Each row is where one point has got to under a steady rotation. How many steps took it there?
The counts run from 0 to 120.
[ -2   7  -9  38 -14   8 -12  -8  -2 -29  -8  12 -46   1  47 -10   3   5
 -39 -24 -34  27   7  21  29 -19  -6  15   7 -10 -42  10 -19 -39]
90
[ 14  -9 -14  28 -39 -19   6  18 -32  -9  -2   4  -1  17  27 -10  14   2
 -30 -64 -50  -2   9 -24 -21   5 -17  12 -26  27  14   5  13 -23]
7
[  0 -41 -26   3 -11   6 -41 -11   6  14 -12   4  21  34 -20   2  -1 -22
 -59 -24 -19  37 -10  18 -16  30 -13 -14  -9  -4   1 -32 -10 -24]
105
[  3 -42 -43  11 -25 -18 -27  19 -10  20   7   9  11  25   0 -23 -16 -22
 -28 -46 -19  36 -25   9 -10  27  24 -13 -30  -6 -23 -20   1 -12]
109
[  3 -12 -17  -3  -9  33 -39  10   4 -10 -15   8 -15  22  16 -17  27  23
 -39 -24   3  60 -26  27  -3   8   2   5   5  -7  -6   6 -25 -59]
97
[  6 -47 -39  11 -23 -14 -27  20  -6  23   2  10  18  31  -5 -26 -14 -17
 -37 -43 -18  34 -22  11 -12  28  17  -9 -26  -6 -14 -22 -10 -22]
108
[-21 -15 -25  15 -30  19 -59 -16   1 -12 -15  15 -33  31   6   4  20   1
 -41 -30   8  43 -11  35   2   1   5  -4   8 -27 -27  -4  -5  11]
30
[  0 -26 -16  25 -19  30  26 -47 -24  -4  22  -6  -9  -6 -10  -6  -7 -24
  -6   3  -7  23 -23 -13  25   0   2 -38 -35  15 -61  23  24   6]
51
[ 12 -22 -29  34 -34 -18  22 -22 -14   6  18  -5  -9   3   7 -42 -26 -22
 -24  -5 -16  28 -35  -7  19  -1  -1  -1 -10  23 -60  25  20   1]
120
[ 10 -27 -12  33 -33  12  42 -20   7  -8  30  14  -9  11   5 -54 -13  18
 -20  11  10  15 -31   7  -3 -17 -12 -24  12  29 -33  38   3 -25]
57
[  4  -5 -21  17 -20  14 -27  -1  13   0 -17  14 -21  32  28 -28   9  21
 -62  -9   7  42 -13  24  12   1  -6  30  21  -7 -28  14 -30 -31]
26
[ -2  13 -14  19 -13  33 -25 -35 -21 -18 -27  -7 -32   4  25  14  22  -6
 -45 -10 -21  37   8  -4  34  -7 -23  28  -5   0 -40  23  -2 -19]
21
[ -9 -17   9  35 -54   6  12  -8 -19 -31  15  14 -13  21   6   0  32  23
 -21 -48 -31 -11   0  -7 -38  -5 -21 -34 -13  19  21   5  23   2]
70
[ 20   2 -11  21   5  33  13  -3 -14  -4 -13   3  -6   4  36  -5  10  14
 -44 -13 -37  19  21 -15  27  -4 -21  22 -20  11 -18  22 -29 -67]
86
[-16 -26  -2  12 -29   7 -51 -24   0 -13 -11  -3 -14  22  -3  18  24 -10
 -54 -30 -29  48 -29  23  -8  22  -6 -13   0 -15  -6 -31   1  -9]
102
[  1 -40 -14  10 -37   4 -20   8  -4  27   9   4  13  40   6  -9  20  12
 -50 -29  -4  39 -41  -4  -8  41  22 -10 -24 -10 -12 -20  -6   2]
37
[  2   5 -19  30 -13  25   2  -1 -41 -24  -3   8 -23  -3  30  17  14  -4
  -8 -55 -48  -1  35 -20  12 -14  -4  -9 -48   5 -23  15   4 -24]
81
[  9 -27 -17  22 -13  40  39 -48  -4   1  20   0   6   4 -17 -24  -9  -6
 -30  26   5  23 -19 -11  13  -4 -27 -25 -12  33 -40  36   7 -23]
54
[  7  -5 -20  12 -15  22 -23  -7  14   4 -22  11 -13  28  25 -24  11  17
 -67  -4   5  44  -5  17  15   1 -17  34  21  -2 -23  18 -31 -37]
25
[ 23 -33 -40   3  -7  15  10 -23 -19  24   5 -13  30   9 -16 -20 -16 -32
 -27  -2 -14  38 -22 -24  15  22  -7  -7 -40  24 -37  13  11 -22]
116
[ 18 -13 -17  11 -30   4   5  17 -25  -6  -4   3  18  24   5 -12  20   9
 -28 -54 -35   6   9 -24 -38  12 -24   3 -28  37  32  10   8 -39]
5
[  0  -1 -25  33 -23  -7  -6 -10 -33 -18 -17   9 -10  12  15  10  -1 -27
 -31 -55 -53 -10  42 -14  -3  -8 -27   8 -30  18  -9   5  12 -11]
10
[  6 -18 -28  22 -15  22  14   7 -12  -5  -1  27  18  24  -1  -3   6   7
 -32 -45 -32 -24  50 -12 -27  -2 -31 -18 -29  21  26  10  -8 -32]
75
[ 22   5 -46  12  -1  18  -4  16 -27   2 -22  11  -4  13  30 -19   1  -4
 -23 -38 -18  16  34 -14  15  -7  -8  32 -30  15 -24  34 -17 -47]
15
[ -6 -41 -11  19 -43  -5 -17   1  -7  21  15   2   6  36   7  -5  14   3
 -50 -32 -12  31 -40  -2  -4  37  22 -14 -25 -12 -19 -26   0  13]
38
[-11 -30 -30  -5 -14  44 -51 -16   2   8 -13   7   5  38 -17  12  28   4
 -49 -22  15  45 -12  19  -4  21  -1 -14  -9 -17  -8  -9 -12  -6]
33
[  6  -2 -35  26 -11   2  -8 -13 -33 -15 -21   8  -3  10  10  12  -2 -31
 -36 -48 -48  -9  52 -13   2  -8 -31  12 -31  17 -13  11   7 -14]
11
[ -4 -34 -28  -7 -16  39 -41  -6   1  18 -12   4  13  42 -14   4  28  10
 -51 -20  14  44 -20  11  -7  32   3 -13 -14 -11  -2 -10 -13 -13]
34
[ 13   7  -8  33  -8  12   6   4  -6 -11  -7   9 -23   5  51 -21   3  18
 -42 -18 -37  25   8  -1  25 -11  -7  24  -5   4 -30  18 -29 -57]
88
[ -6 -13 -19  10 -26  25 -21 -12 -26 -38  -9  11  -2  13 -22   8  29  -5
 -10 -55 -22   7  13   6 -46  -9 -34 -33 -15  28  27  11  27 -19]
1
[ -6 -21 -19   8 -26  53   9 -20  -4 -28   7  19  -2  17 -29 -16  23  21
 -14 -15  20  11   2  12 -36 -18 -33 -42   3  26  13  36  13 -21]
64
[-10   2 -19  13   2  37 -37 -25   2 -28 -23  13 -34   4  12   7   9  -5
 -38 -19 -15  39  15  36  18 -19 -17   1  12 -12 -28   7 -19 -39]
93
[  2 -20 -14   8 -35  37  17   2  -5 -19  12  15   4  24 -10 -23  33  38
 -13 -25  13  11 -13   1 -41  -6 -23 -34  -3  31  25  31  10 -31]
66
